In the data rows, zero lies at 7.5, halfway between 7 and 8.
Here is a table of points, one per row:
[5 8 12 13 14 9 15 0]
[11 8 6 6 6 6 6 8]
[12 7 5 2 5 7 4 9]
[12 8 6 5 7 7 8 5]
[0 8 9 8 9 7 9 9]
[12 9 6 5 7 7 2 10]
[3 7 7 8 4 5 5 13]
[0 5 5 6 3 6 8 14]
[5 7 6 7 4 8 11 6]
[7 7 5 7 4 9 2 13]
[8 7 5 7 5 8 3 12]
[10 7 5 1 3 5 2 10]
[15 9 10 7 12 6 0 8]
[2 7 12 12 11 8 12 5]
[10 7 10 9 11 7 11 6]
[8 8 8 9 10 7 6 10]
[8 7 2 2 3 8 5 8]
[15 7 6 6 6 8 8 5]
[15 8 4 1 5 6 1 9]
[0 7 11 11 10 10 10 7]
[5 7 9 9 7 8 8 8]
[8 8 7 8 7 7 9 6]
[6 8 8 8 9 8 9 6]
[0 6 4 6 2 9 14 6]
[12 8 5 2 4 6 2 9]
[1 8 11 14 10 10 13 6]
[0 7 10 15 9 10 8 10]
[6 8 10 9 10 6 13 3]
[3 8 7 8 6 5 6 12]
[10 7 5 10 0 5 5 13]
[5 7 4 4 1 8 10 6]
[9 7 7 5 6 6 7 8]
[2 9 6 10 4 10 4 11]
[10 7 5 3 4 5 4 9]
[3 8 8 11 6 9 7 9]
[0 7 9 9 9 9 13 3]
[3 8 12 7 15 8 9 5]
[13 9 8 4 12 8 3 6]
[1 7 5 6 3 7 10 8]
[2 7 7 9 5 10 6 10]
[6 8 7 7 7 7 8 7]
[15 8 3 0 3 5 4 9]
[3 9 14 13 15 9 7 7]
[6 8 9 11 10 9 12 4]
[8 7 8 10 11 9 9 7]
[5 9 12 15 13 8 8 10]
[5 7 7 7 9 7 7 9]
[1 8 9 13 8 11 10 7]
[9 8 6 9 4 8 10 7]
[0 7 9 12 7 10 8 10]
[5 9 7 8 6 9 5 10]
[15 8 10 9 13 8 3 9]
[5 6 6 8 5 9 3 14]
[6 7 4 2 2 7 7 7]
[11 8 6 7 8 7 8 5]
[12 7 5 5 2 6 5 9]
[15 8 6 2 7 6 2 7]
[0 7 6 7 4 7 12 7]
[0 6 7 11 4 7 14 6]
[14 6 6 6 9 5 9 6]
[2 8 14 12 15 11 14 2]
[7 8 10 10 11 6 13 3]
[15 8 5 3 7 5 9 3]
[9 7 6 5 4 7 1 13]
[5 9 10 10 11 10 12 3]
[3 8 9 10 8 9 10 7]
[13 9 10 6 11 6 3 8]
[4 8 8 10 8 9 6 10]
[13 7 10 8 11 6 4 10]
[15 8 7 9 7 7 2 9]
[4 8 9 10 7 9 8 8]
[0 6 3 7 0 9 15 6]
[15 8 6 5 7 6 2 8]
[0 7 9 10 8 8 12 6]
[1 8 12 13 11 9 12 6]
[1 8 9 12 7 11 10 7]
[4 7 6 9 6 8 4 12]
[10 8 8 7 9 7 11 3]
[4 8 12 13 15 8 9 7]
[15 10 7 7 11 9 1 5]
[8 7 3 1 1 5 6 10]
[5 8 9 11 8 8 7 9]
[8 7 8 8 6 6 7 8]
[4 7 9 10 11 8 5 12]
[0 7 11 13 11 11 15 1]
[12 7 6 4 6 5 3 10]
[10 7 9 8 12 6 11 5]
[7 8 5 4 5 7 5 9]
[10 8 9 6 10 7 6 7]
[7 8 9 9 10 6 4 13]
[3 8 8 9 7 8 7 8]
[0 8 14 15 15 9 13 6]
[13 7 5 5 3 7 7 6]
[12 8 5 6 6 8 6 6]
[7 7 6 4 3 7 1 11]
[10 7 8 8 9 7 7 9]
[0 8 11 15 10 10 11 5]
[6 8 7 9 6 8 5 9]
[1 8 10 11 9 9 14 4]
[9 8 4 6 5 9 7 8]
[8 7 7 6 5 8 7 7]
[7 6 6 9 6 7 7 11]
[15 7 7 4 8 4 7 7]
[4 7 8 12 7 10 7 11]
[11 7 9 9 13 6 13 3]
[12 7 8 8 11 6 11 4]
[3 7 7 9 6 11 6 10]
[4 7 5 8 4 8 10 6]
[15 7 5 3 4 6 1 11]
[13 10 11 11 12 7 3 9]
[7 8 9 8 13 9 7 5]
[7 7 9 8 8 8 10 7]
[7 7 3 4 0 10 0 15]
[0 8 9 14 8 12 7 11]
[0 8 11 15 10 12 10 8]
[10 8 6 6 7 7 7 7]
[0 6 12 14 12 9 15 5]
[13 8 8 9 9 6 7 7]
[8 10 12 12 15 11 11 1]
[2 7 5 7 3 11 2 14]
[7 8 8 6 12 8 6 6]
[15 7 3 0 7 0 8 2]
[7 7 8 6 6 8 10 3]
[7 8 9 11 8 9 11 5]
[13 8 7 10 7 7 6 9]
[7 6 7 10 9 8 8 9]
[1 8 9 11 6 10 8 9]
[3 7 11 11 12 9 14 3]
[9 8 1 2 0 7 0 15]
[15 8 8 9 10 7 3 9]
[15 7 5 3 9 4 9 5]
[12 8 7 5 8 6 8 5]
[1 8 9 9 11 7 8 8]
[15 8 7 5 5 5 0 12]
[0 8 11 11 11 8 10 8]
[11 6 8 7 9 6 7 8]
[0 7 11 12 10 8 12 6]
[4 7 8 9 5 7 12 4]
[5 8 11 12 11 7 12 4]
[11 8 6 2 7 6 8 5]
[14 8 7 7 9 7 4 10]
[15 8 3 0 3 4 1 10]
[5 6 5 5 3 7 10 6]
[7 8 10 11 9 9 11 4]
[10 7 4 2 3 8 1 11]
[15 9 8 8 10 9 4 6]
[11 8 5 4 5 7 7 7]
[5 8 11 7 12 6 5 9]
[15 8 5 6 4 7 4 8]
[11 7 6 6 7 7 7 7]
[12 8 3 2 2 6 3 10]
[8 7 9 9 10 7 11 4]
[14 8 5 6 7 8 5 8]
[9 7 9 8 12 7 15 1]
[15 9 8 8 10 8 3 8]
[3 7 7 6 5 7 8 10]
[6 7 10 9 10 6 12 4]
[4 6 7 8 5 6 10 6]
[7 8 6 6 3 7 5 11]
[14 10 15 14 15 9 7 4]
[12 10 12 10 15 7 6 7]
[15 6 2 0 3 6 0 13]
[3 6 3 6 0 9 14 3]
[13 7 6 3 6 6 6 8]
[2 8 7 9 3 9 2 13]
[15 7 6 2 7 5 8 5]
[0 8 9 10 10 9 13 6]
[4 8 10 9 9 9 7 8]
[0 6 7 11 2 8 14 9]
[0 7 10 9 9 9 14 4]
[7 7 8 6 7 6 7 6]
[9 7 6 2 4 2 2 14]
[7 8 9 8 9 6 10 5]
[12 8 8 8 8 8 7 6]
[15 7 8 2 9 2 9 3]
[4 8 8 7 7 7 9 8]
[15 8 4 2 4 6 5 8]
[4 8 8 8 6 9 6 8]
[10 8 8 7 8 8 7 5]
[10 7 7 6 6 6 5 10]
[9 7 6 6 6 8 7 8]
[12 7 4 5 5 7 3 12]
[10 7 9 6 10 5 12 3]
[3 8 8 10 8 10 8 8]
[4 5 2 2 0 6 9 9]
[1 8 6 9 2 12 1 14]
[12 8 6 5 7 7 4 8]
[1 7 11 10 13 9 11 5]
[5 8 10 9 11 9 10 2]
[8 7 7 7 7 8 7 8]
[11 8 6 5 5 7 6 7]
[12 6 3 4 1 5 5 11]
[0 7 12 13 12 8 12 8]
[13 8 6 8 6 8 2 11]
[1 7 10 11 9 10 10 7]
[3 7 9 11 8 10 6 10]
[0 6 5 6 4 9 12 6]
[3 8 9 10 9 8 9 6]
[8 8 10 7 15 8 6 5]
[4 6 3 2 0 7 8 7]
[10 8 11 13 13 7 4 13]
[10 7 9 8 11 5 12 4]
[8 7 3 5 2 7 3 13]
[0 8 10 13 10 9 15 5]
[8 7 10 8 11 10 12 1]
[12 9 10 7 11 8 6 6]
[7 8 8 8 8 8 10 6]
[6 7 8 7 7 8 10 4]
[15 7 6 6 3 5 3 10]
[14 7 3 1 5 5 4 9]
[10 8 8 6 10 6 11 2]
[11 9 8 7 10 9 6 6]
Along one direction, these points spread out more than along any other. How far along it is each point below, from 0 to 99? 50 is the average, and the first point above lies past it.
[5 7 9 9 7 8 8 8] 56
[3 7 7 9 6 11 6 10] 55
[5 7 6 7 4 8 11 6] 54
[6 8 10 9 10 6 13 3] 65
[0 7 11 13 11 11 15 1] 85
[11 8 6 6 6 6 6 8] 39
[7 7 8 6 7 6 7 6] 49
[6 8 9 11 10 9 12 4] 66
[9 7 6 6 6 8 7 8] 43
[1 7 11 10 13 9 11 5] 74
[15 8 4 2 4 6 5 8] 25
[2 9 6 10 4 10 4 11] 52
[5 8 11 12 11 7 12 4] 70
[4 6 3 2 0 7 8 7] 41
[0 8 9 10 10 9 13 6] 73
[5 6 5 5 3 7 10 6] 49
[8 7 8 10 11 9 9 7] 57
[14 10 15 14 15 9 7 4] 61
[3 9 14 13 15 9 7 7] 73
[4 8 8 8 6 9 6 8] 53
[12 7 6 4 6 5 3 10] 30
[15 8 3 0 3 4 1 10] 15
[12 8 5 6 6 8 6 6] 38
[14 6 6 6 9 5 9 6] 41
[7 8 8 8 8 8 10 6] 56
[13 7 5 5 3 7 7 6] 34
[15 7 5 3 9 4 9 5] 35
[0 7 9 9 9 9 13 3] 73
[3 8 8 10 8 10 8 8] 61
[3 7 7 8 4 5 5 13] 47
[15 7 6 6 3 5 3 10] 26
[7 8 8 6 12 8 6 6] 52
[6 7 8 7 7 8 10 4] 56
[7 8 9 11 8 9 11 5] 61
[10 7 8 8 9 7 7 9] 47
[0 6 4 6 2 9 14 6] 61
[15 8 5 6 4 7 4 8] 29
[10 7 9 8 11 5 12 4] 56
[0 8 11 11 11 8 10 8] 72
[8 10 12 12 15 11 11 1] 72
[11 7 6 6 7 7 7 7] 41
[4 5 2 2 0 6 9 9] 39
[2 7 12 12 11 8 12 5] 75
[0 8 10 13 10 9 15 5] 80
[7 6 6 9 6 7 7 11] 47
[0 7 10 9 9 9 14 4] 75
[6 8 7 9 6 8 5 9] 49
[2 8 14 12 15 11 14 2] 84
[6 7 4 2 2 7 7 7] 39
[0 6 3 7 0 9 15 6] 61
[9 8 4 6 5 9 7 8] 41
[15 8 3 0 3 5 4 9] 19
[15 8 10 9 13 8 3 9] 41
[12 7 5 2 5 7 4 9] 29
[0 7 12 13 12 8 12 8] 78
[12 7 5 5 2 6 5 9] 31
[15 8 8 9 10 7 3 9] 37
[11 6 8 7 9 6 7 8] 44
[0 7 9 12 7 10 8 10] 66
[0 5 5 6 3 6 8 14] 50
[10 7 5 3 4 5 4 9] 31
[7 6 7 10 9 8 8 9] 54
[0 8 9 8 9 7 9 9] 64
[10 8 8 7 9 7 11 3] 53
[3 8 7 8 6 5 6 12] 50
[2 7 5 7 3 11 2 14] 43
[12 6 3 4 1 5 5 11] 26
[3 8 9 10 9 8 9 6] 64
[13 8 8 9 9 6 7 7] 44
[13 7 6 3 6 6 6 8] 33
[10 8 11 13 13 7 4 13] 52
[9 8 1 2 0 7 0 15] 19
[8 7 9 9 10 7 11 4] 59
[6 8 8 8 9 8 9 6] 57
[8 7 8 8 6 6 7 8] 47
[8 7 3 1 1 5 6 10] 30
[15 8 4 1 5 6 1 9] 19
[0 6 12 14 12 9 15 5] 84
[15 9 8 8 10 9 4 6] 40
[13 9 8 4 12 8 3 6] 38
[0 7 11 12 10 8 12 6] 75
[1 8 10 11 9 9 14 4] 75
[13 7 10 8 11 6 4 10] 41
[9 7 6 2 4 2 2 14] 26
[4 8 12 13 15 8 9 7] 72
[13 8 7 10 7 7 6 9] 41
[9 7 9 8 12 7 15 1] 64
[15 10 7 7 11 9 1 5] 36
[10 7 4 2 3 8 1 11] 26
[0 6 7 11 2 8 14 9] 66
[8 7 5 7 5 8 3 12] 38
[12 8 6 5 7 7 4 8] 35
[0 8 9 14 8 12 7 11] 68
[0 7 11 11 10 10 10 7] 72
[2 7 7 9 5 10 6 10] 55
[5 6 6 8 5 9 3 14] 43
[10 7 9 6 10 5 12 3] 54
[7 7 3 4 0 10 0 15] 26
[11 9 8 7 10 9 6 6] 46
[1 7 10 11 9 10 10 7] 70
[4 6 7 8 5 6 10 6] 56
[3 8 12 7 15 8 9 5] 68
[7 8 9 8 9 6 10 5] 57
[13 9 10 6 11 6 3 8] 39
[11 8 5 4 5 7 7 7] 37
[10 8 9 6 10 7 6 7] 46
[3 8 8 9 7 8 7 8] 57
[12 7 8 8 11 6 11 4] 52
